First come named moves, each a turn or a mirror, each shown by rows before and after it. For each pair of rows after them, which moves, in which order, take the first row to the second? The first pair is done for you.
J813 (before => after):
[ 20  -4   7   9  -5  -8 -11  15  10 -11  -9  23  -2  -4  11  -2  28 -25
   3  20  -3  -5 -32 -20  -7] => [ 21  -3   5  13  -4  -7  -7  14  13 -10  -9  20  -1  -6  11  -6  25 -25
   7  17   3  -2 -36 -22  -8]
[ 24   7 -19  39  -3  13  40 -18  14  12   9   0  -3   2   6 -31 -12  -8
  38 -12  25  19 -20  -6   2] => [  4  -5 -16  -5 -30   9   1  31 -30   5  -3  31 -20  40  18  23   4   0
 -30  22 -14  -9   0  23  -8]
[-15 -10  -1  -9  -8 -16 -26   3 -15  -8 -29  10 -27 -20  20  -2   7  -6
   0  22  -5  11  14   9   0] => [ -6  -2  -3   5   1 -16 -10 -17   2  -7 -24  -2 -21 -33  15 -21   1 -10
  26   9   8  21   8  -2   5]
[ 12 -23  12   9  36  -1   5 -13   5  -9 -26  13 -25 -23  -3 -37  23   8
 -16  13 -11  -3  26 -32 -21] => [ 10 -24  13   3  31  -1   1  -7  -2  -7 -28  18 -28 -20  -2 -29  28   8
 -24  18 -15  -7  30 -27 -24]
J181 (before => after):
[  4 -18  10  -9   6  10 -35   0  -1  19 -53 -20   8  -2   6 -21 -10   7
 -24 -11 -37 -20 -11 -52  -6] => [ -5 -10  14 -18  -1   3 -49  11 -15   4 -57 -15  -2  -8   5  -1  -3  11
 -44   0 -36 -19   8 -29  -9]
[ -7  -5 -12 -34  23  12  -4 -17   2  43  -6 -10  -2  -5  -1  -8 -19  10
  -5 -28 -14 -30 -10 -10  -7] => [-21   5   2 -36  14   5 -25 -11 -11  13 -11 -10 -21 -25 -10  10 -15  15
 -27 -16  -9 -20  13  19  -5]
[  3  -7  12   1  15  -2  17 -38  27 -22 -13  -3   8   9 -10 -12   5 -10
 -22   6 -18 -10  -3 -36  -4] => [  0  -8   6 -21   1   0   5 -17  10 -12  -8  18   4  36   9  21  15  -4
 -35  17 -25 -23   1 -17 -11]
[ 27 -31   1  33  26 -21 -14  17   2 -25 -31 -17 -17  -7  10 -35  -4  -4
  17  36 -25 -12  -5 -39   8] => [ 23 -30  -7  11  14 -17 -27  42 -14 -16 -29   6 -24  21  31   0   5   4
   1  49 -32 -25  -1 -21  -2]
J497 (before => after):
[ -6 -17   9 -10   1 -31 -28  29 -18 -16 -15  -6 -26 -18 -12 -16  16  -7
 -45   5 -55 -14  25  -8  -6] => [ -6  -4  -3 -27  -6 -23 -35  42 -27  -6  -7   6 -28  -1   9  13  21   0
 -41  -1 -42 -15  30  17 -11]
[ -7 -26 -12  -7 -32 -19 -25  36 -18 -23 -19  18 -26   7  19   8  29 -16
 -34  55 -42 -11   6  -7  -1] => [ -3 -15 -23 -14 -36 -18 -28  39 -19 -13 -17  29 -35  14  43  21  33 -12
 -15  46 -25  -6   6   8  -2]
[-20 -22  14 -36  21 -12  15 -25   4  29 -23 -17   3   5   8 -34 -23  -5
   0 -19 -21 -14 -14 -39 -14] => [-25 -23  21 -41  17  -7  12 -13  -6  28 -19 -11   9  21   1 -19 -21   2
 -20 -14 -31 -25  -8 -33 -15]
Then:
Each pair is 2 to 3 moves apart.
[-20  19  10 -38   0  28 -36   8 -51 -30  10  13 -11 -15 -22  26   2  11
 -43   9   9  11  60  40 -18] => [  2  40  -9 -11  15  29 -10 -30 -14 -12  19  -1 -16 -42   6  -1  -6   7
  39 -22  57  43  43  36  -9] : J497 then J813
[ -3  -9  -7  -8  -5   8  19  12  27 -19  20   7  19  27  -9   2  -4  10
 -30  19  -9  -5 -17   0  15] => [ -7  -2   1   7   3   5  19   1  34 -34  19  -2  14   4 -23  -8  -8   9
 -29  14  -1   6 -10   3  17] : J181 then J813
[-30  -6   9 -46   4 -16 -32 -13 -26   8 -29   7 -41  -4  35   1   6   0
 -14  -5 -19  -2  16   5 -23] => [-18   0   2 -23  15 -16 -11 -40  -1  15 -24  -8 -40 -28  40 -29  -1  -5
  31 -22   4  18   5 -10 -17] : J497 then J813
[ -6  -4  -1 -21  16   1  11 -29  -7  18 -10  -2  -4  -9   7 -10  -7  -1
  14 -20 -10   2   5 -19 -14] => [-15  -8   9 -26  11  -3   1 -18 -16   4 -14   3  -4 -10  -5  -2  -3  -1
 -14 -10 -23  -7  15 -12 -14] : J497 then J813 then J181
[-20 -23  12  -8   1 -13 -20 -11 -15  -9 -32  -9 -19 -39  -8 -21   9 -14
 -28  16 -26  13  18   0   2] => [ -9 -10  10  14  14  -6   5 -33   6  -1 -16 -25  -6 -50 -13 -41  -4 -12
   8 -12   3  25   9  -9   9] : J497 then J813
[ -7  -3   4   3  -6  11  -6   8  -5 -16   2   0   5  -8 -26   6  -2  -1
 -18   4 -14 -12   2   9   5] => [ -2   9 -11  -1  -8  14  -8   9   0  -2   8  13  -6  -1   5  21   5   2
   8  -6  11  -3  -2  27   4] : J497 then J497
[-16 -33   1  -6  10  13 -15 -13   0  50 -25   7 -16 -25  63 -25 -23 -12
  42 -35  -1  16  -4  -8  18] => [-34 -30  23   2   9  -1 -33 -16 -12   8 -36  -2 -31 -63  35 -26 -24 -13
   4 -19  -7  24  27  10  17] : J813 then J181
[ 22  -5 -26  18 -39  12   6  29  -5 -38   1   4  25  22 -16   1  26   6
  -3  52  -4  -9 -11   5  14] => [ 32   8 -37  32 -33  17  16  12  10 -31   8  -1  25  13  -6 -10  20   4
  33  33  20   5 -17   5  17] : J497 then J813
[ -6  -7   2 -35  10  -4  28  -6   7   4   2  18  22  32  15   6  26  -1
 -28 -28 -26 -47  -7 -34 -11] => [  6   6  -8 -26  13   0  42 -23  20  14  10  13  20  26  31   0  23  -4
  10 -47   0 -34 -12 -32  -7] : J497 then J813
[  1 -27   4  10  18  -4  14  -4  -3   0  -4 -14  21  16  -1 -22  -7  -4
 -13  -4 -25 -18 -10 -50   7] => [ 11  10 -10  23  15   1  18 -20  15   1   9 -13   3  -3  21 -10  -6   1
  38 -28  30  13  -1 -15   7] : J181 then J497 then J813
[ 12 -11   8   1  14   7   2  42   0  12 -17  31  -2  10  22  18  14  -5
 -27   1   5  -8 -17  11 -11] => [ 23  -5   2  10  21   7  10  23  18  17 -12  29  -4  -2  33   1  14  -8
   8 -10  25   7 -25   8  -8] : J497 then J813
[-18   9   9   2 -11   5 -48  19 -11 -32   3  -4 -19 -41  -5  23  -2   7
 -20  22   6  16  11  54   6] => [-12 -31  -7 -26 -11  13 -34  42 -18  16  -4  16   4  25  12  20   0   6
 -29  27 -36 -21 -24   5   0] : J181 then J813
[ 16 -36  -4  15  10 -25  23  15   2  51   3  21 -21  -2  -4 -11 -11 -16
   7 -15  -3   2 -24 -14 -26] => [ 12 -14   4  24   5 -33  12   4   5  28   1  19 -42 -38  -2  -2  -6 -14
  10 -16  22  25  -1  20 -24] : J181 then J497 then J813
[ 24   0 -12  36   4  14  59  -5  18  14  32  -7  36  32 -33 -36 -21  -9
  12 -17   2   3 -42 -34   2] => [ 13  35 -29  -2 -33   3   8  29 -12  -1  30  34 -22  35  26  43   7   5
   6   3  33  23  -1  58  -9] : J181 then J497
[ -6  10  41  18 -15  -4 -28  17 -10 -34   9 -25   8 -17 -45  12 -17  16
 -66  -7  13   0  14  36   9] => [ 13  -6  31  42   7   4  10 -16  18  -7  14 -48  36 -17 -48 -39 -32   3
 -22 -30  17  -3 -22 -21  15] : J181 then J181 then J181
[-31 -41  11  -7  18 -20 -12 -27  26   7 -44  14 -28  -3  16 -18  34  15
 -15  -1 -47 -15  15 -48 -16] => [-26 -35  12   7  26 -19  -4 -40  30   4 -41   4 -26 -18  11 -30  30  13
  -6  -6 -38  -6  13 -51 -13] : J181 then J181 then J813
[-21  37  15 -15   9   7  -4 -31   8  28  14 -13 -20 -12  12  -3 -31  28
  22 -61  38  -1  14  16 -20] => [-21   3   8 -47   2  14 -11   1 -16  53  12   6  -4  45  20  14 -21  29
 -11 -37  -4 -37  -4  -4 -26] : J497 then J497 then J181
[ 11 -37 -16  -3 -15   7  -9  19  -7 -23  21  15  48  -2 -37 -10  -3 -27
 -46  23  -2 -17  -3 -21 -13] => [ 25 -21 -15  16  -4  17  12   1  16 -16  39   3  60  -5 -38 -19 -12 -24
 -10  -7  28  -3 -10 -21  -9] : J497 then J813 then J497
[-16   3 -11  12   1  -4   0  44 -23   3 -10   1  -5  26 -25  14   1   6
   4   4   2   9 -14  18 -16] => [-11  11 -14  15   1  -3   3  36 -16   3  -6   0  -4  22 -25  16   1   6
  15  -3  14  14 -16  24 -17] : J813 then J181
[-20  23  20 -34  19  11  17  -2   4  31  18   3   5   2   4  26 -18   6
  26 -84  34   3  16   7  -8] => [-28  -5  41 -15  32   1  27 -13   8   9   8 -20  22 -22 -42 -16 -27  -5
  -8 -70  -1  -6  14 -34   0] : J497 then J497 then J497
[ 22   0 -14  21   5   3  25  -2  11  10  24  -8  22   9   3 -17   1  -1
  39 -10  25   0 -15 -14   1] => [  5   1  -7  -8 -17  -1  -8  34 -23  -7  17  14  12  27  -1  29  12   8
 -19  18   3 -19   8  22  -7] : J497 then J181
[-18  24  15   9  -1   6   4 -18   4   1   0  -8  -2 -13  -5  -4 -13   1
   5 -23  23  11   7   4  -5] => [-20  24  10  -4 -10   4 -11  -8  -6   5  -6   4 -15  -7  13  13  -3   5
  -1 -14  20  10  14  19 -11] : J813 then J497
[ 33   9 -42  35 -20   7  -1  17  37 -20  17 -17 -25  44  35   9  22   1
  59   9  14   6 -32  -5  -2] => [ 15  12 -28  38 -29 -10 -28  19  24 -60  -4 -20 -52   4  25  15  29  -3
  29  32   7  20  -2  20  -5] : J813 then J497 then J181
[ -8   5  18   4  30  -5   8 -25  16 -16  -4 -15  16 -31 -41 -31 -22  -2
  -4 -26  -8  16  -3 -18   4] => [ -7 -14  11 -15  30  -1  10 -12   6   8 -11  -3  24   4 -35 -30 -17  -4
 -17 -20 -36 -10 -20 -40   0] : J813 then J181
[ -1  13  -5 -14   8 -11  -6 -13   7  15  25  27 -19 -50  26  -7   9   2
  47 -36  29  31  37  25  33] => [ -7   5  -9 -20   5 -18 -19  -9  -2  12  13  32 -32 -53  34  -9  18  -5
  37 -20  14  31  39  25  32] : J813 then J497
[  2   7 -31 -32  -2  -2   0   6   0  46  -1  26 -28  36  68  20   8   0
  41 -19  18  -4 -15  19 -17] => [-12 -19 -23 -45  -7 -14 -23  20 -20  27 -26  30 -39  34  55  16  17  -6
  -9  17 -24 -18  -7   7 -21] : J813 then J497 then J813
[  1  -4 -56   1   2 -19   1 -38  26   8   7 -42 -15 -33  49 -58 -14  -6
  43 -20  -2   6 -18  -3 -25] => [-13 -15 -58 -36 -20 -25 -37  -2  -8   6  -6 -13 -40  -6  73 -15  10  -1
   3   8 -25 -11  -3  22 -33] : J813 then J497
[-12   8  14 -12  11  12  -2 -26 -11   0   0 -18 -11   0   7 -32  -9   6
 -23 -27 -16 -21  15  -2 -18] => [ -6  18   5 -18   7  14  -7 -22  -9  11   6  -9 -14   6  28 -16  -6   8
  -8 -35  -2 -18  18  14 -21] : J497 then J497 then J497
[ -2  -9   2  -9  11  11  19 -11   3  27 -10  -7  23  17   3 -22 -13  -3
  10 -15  -1 -17 -28 -32  10] => [-15  -5  27  -1  11   6  12  -7  -7  -4 -12 -16  25  -2 -32 -13 -18   2
 -28 -10 -11 -19  -8 -21  11] : J181 then J181 then J497
[-17  -1   6 -20  -2  -5 -19   0 -12  -7  -8   5 -20   9  -5   1  -2   3
 -27  -6  -5  -2   9  14 -11] => [ -3   7 -10 -16  -1   1  -7  -8   0  15   2   5 -19  14  20  -2  -1   5
  10 -22  16   5  -4  14  -9] : J497 then J813 then J181
[ -6  16   0 -12  15   2  14 -18  33   7 -18 -11 -19 -22  30  -4  -3  -6
  36 -28  27   1   8 -19 -12] => [-13 -14  11 -37   6   8   6  18   5  14 -20   3   4  25   9  14  -1  -3
 -22  -6 -22 -39  -2 -37 -16] : J497 then J497 then J181
[-34 -20  22 -29  42   4  19 -35  -1  62 -20 -13  11   5  11 -44 -37  -3
  -3 -58 -32 -19 -11 -59 -12] => [-28  17  28  -4  45   4  22 -57  18  35  -9 -27  -4 -42   3 -46 -37  -1
  25 -73  15  17  10 -24  -6] : J181 then J813
[ 19  -4 -19   2 -25  15   5  30 -11  24  20  19  18  53  13  21  -2  10
  -5  12  -2 -29 -31  21  -7] => [  5  25   4  22 -31   4 -13  20 -11 -24  15   8  -8  -2  -6  31   0  10
 -21  12  24   0   7  64  -3] : J813 then J181
[  7  13 -17  25 -43  10 -20  17  -9 -36  -1   6  14  -1  34  43  35  -2
  -9  36   5   2 -24  47  10] => [  8   4 -19  32 -43   2 -23   6  -7 -42 -12  -2   3 -18  39  21  39 -13
  -5  47  -1   9 -23  32  12] : J497 then J497 then J813
[ 16  -6 -37  31  15  10   4  -3  22  20  -6  -6   0   0   3 -38  36  -8
  18  46 -29  15 -27 -34  -8] => [ -3  -3 -18  28   7   1 -22   4   4 -17 -15  -8 -17 -25 -15 -24  42  -6
 -26  61 -40  17   3  -8 -11] : J813 then J181
[ -9 -24   0   2   3  -1  21   3   6  25  -5  10   2  29  -6  15   4 -17
 -16  -5  -4 -32   7 -23  11] => [-13  -7  16  24   8  -8  22 -15  17  -6  -5 -10 -10 -14 -25   1  -2 -19
 -13 -10  14 -13  26 -12  18] : J181 then J813
[ 13 -14  18  -1  17   8  -8 -17  20  19  -7  -8   9 -15  16 -33  -2  11
  -4 -42  34 -11   5 -18  16] => [  3  -5  29   0  14   4 -16 -18  15   0 -10 -11  -1 -31   8 -25   0  13
 -18 -37  37  -5  19  -2  14] : J181 then J181
[  7 -16  -4  21  19 -24  -5  23 -23 -47 -10  -3   4 -22 -33 -36   4  -8
  -1  16 -16  11  -1 -30  15] => [ 21  12 -14  31  24  -9  18  13  -2 -28  14  -6  17 -14 -22 -25  -6   2
  44 -22  26  23  -7 -14  17] : J497 then J497 then J813
[-42   7  17  10   1  -5   0  11  -1 -14  15 -24  49 -15 -46   5 -12 -11
 -37 -34  22 -45   7  41  -8] => [-32  27  -1   3   1   0   6   9  10   2  19 -13  36 -11 -12  18  -6  -8
  -1 -49  52 -32   5  59 -12] : J813 then J497 then J497
[ 13   4  10 -15 -34  21   9   7 -13 -39  14  15   6 -21 -40  27  11  -9
 -21  56 -26 -22   2   2 -15] => [ 17 -11   3 -15 -26  24  18   4  -6 -19  12  11  21  -9 -41  10   6 -12
 -13  51 -39 -35 -16 -28 -17] : J181 then J813
[  0  11  16  -4  -8  44  35  17   2  18  21   2  43  45 -29  20 -25  13
  16 -52   3 -30 -16  -4  -3] => [  9  15   5   7  -3  41  41  -2  15  25  18  -5  34  29  -8   3 -22   8
  52 -57  19 -11 -25  -7  -1] : J497 then J497
[-13  -1 -13 -18 -16 -13 -24  20  -6 -29   8  21  14  19   2  36  14  27
 -21 -23 -34 -33  28   3 -13] => [ -2  19  -9  23   3 -16  -3 -20  24 -48  13 -12  13 -32 -18   2   1  20
  19 -45   2   0  32   2  -4] : J813 then J181 then J181
[  4  14 -31  -3 -18  -2 -24  12  -2  12   4  25  -8  12  39  22  23  10
  28  26  -5  -5  -3  28   0] => [  3 -13  -6  33   8  -8   2 -14  18 -13  -5 -13  22 -24 -24 -37   8  -4
  10  31 -35  -7 -12 -24  12] : J813 then J497 then J497
[-10  18  26  11  19  -1   8 -22   6 -10  -1 -25   4 -17 -25 -12 -16 -12
   1 -24   5   3   9  -7  14] => [  4   9  -3  -3  14   4  10 -14   9  30   1  -4   3  22  18  -8  -5 -14
  35 -23   5  -4 -16 -19   9] : J181 then J497 then J497
[-27  37   1 -13  24   6  29   7   1   6  26  -8  10   5 -15  -5  -5   8
   1 -25  40 -10 -20 -14  17] => [-42  28  12 -20  18  -1   8  19 -16 -12  16  -9   1  -7 -29   7  -4   8
 -37  -9  18 -18  -3  -4  13] : J813 then J181 then J813
[-42  15  43 -29   2 -12 -30  -8 -18 -19 -30  -2 -40 -47  -4  -1 -11   5
 -26 -13 -15  11  54  26 -11] => [-27  29  31 -14  12 -10 -18 -28   1  -8 -24  -9 -44 -58  15 -13 -16   4
  19 -34  19  28  45  26 -10] : J497 then J497 then J813
[-13  -4  -2 -21  -8   1 -21  32 -18   4   7 -15  24  16 -36  42   7   5
 -32  11   1 -16  21  33   1] => [  1  -1   4  14  15   7  12  -2  14   4  18 -43  44 -11 -61  -2 -13  -3
   6 -12  21   1   7   6  13] : J813 then J497
[ -3  24   0  -7  -8   9 -23  13 -11  -7 -20  14 -24 -11  31  12  37  -8
   9 -12  36  -2  11  18  -9] => [ -6  14   1  -6  -9   5 -28  10 -14 -11 -32  12 -34 -19  30   3  42 -12
   5  -2  25  -3  10  10 -13] : J497 then J813
[  4  -9 -27   7 -27  -7  -5   1  22   4  -3   9  -9 -19  -5 -22  -9 -21
  46 -36  -6  19   0   6  21] => [ -7 -15 -14   8 -22 -13 -11  -4  18 -13 -11   6 -11 -32 -23 -28 -12 -23
  25 -30 -20  17   6  -1  24] : J813 then J181
[ 23 -15 -18  20 -26  -4  -3  39 -21 -30  -3  28  -2   2 -19  35  45  -6
 -72  68   4  27 -18  22   8] => [ 46 -22 -35  23 -15  17  32  37  -3   9  15  30  34  43 -19  21  33  -5
 -39  44   3  10 -56 -14   9] : J813 then J497 then J181
[-10  13   9   4  11   9  24 -20  11   9   7 -20  16  -1   1 -13  -5  -5
  13 -27  11   5 -10 -16   3] => [-13  28   8  -1  -3   0   5 -17   3  -3   2 -12  -9 -17  19   5   7  -5
  14 -18  24  21   9  18   1] : J181 then J497 then J181
[  4  -3   4  -2 -13  16  15   9   2  15   9   3  29  27  -9   3   3   0
  -4   6 -18 -32 -11  -9   3] => [  3   4  12  18   1  15  20 -13  15  -1  12 -15  27  -4 -26 -16  -5  -3
  11  -2  -8 -19  -8 -17   7] : J813 then J181 then J181
[  0  -6 -16 -30   6 -33 -18  -7  -9   1 -15  -4   3  30  -4  -8   1  -2
 -12  13 -11   9  11 -25  12] => [  3   1 -24 -33   2 -36 -16 -10  -6  11 -13  -2  -5  32  14  -4   3  -1
   6   5   3  16   9 -18   8] : J497 then J497 then J497
[ 13   8  46  17   3  12  21 -13  -7   3  -6 -19  37  -1  -6  -1  -7   5
  15  12  23  19 -18   2  18] => [  9  11  36  -5 -13  10   1   8 -25   9 -11   0  22  19  19  33   4  11
   5  23  20  14  -9  28  11] : J813 then J497
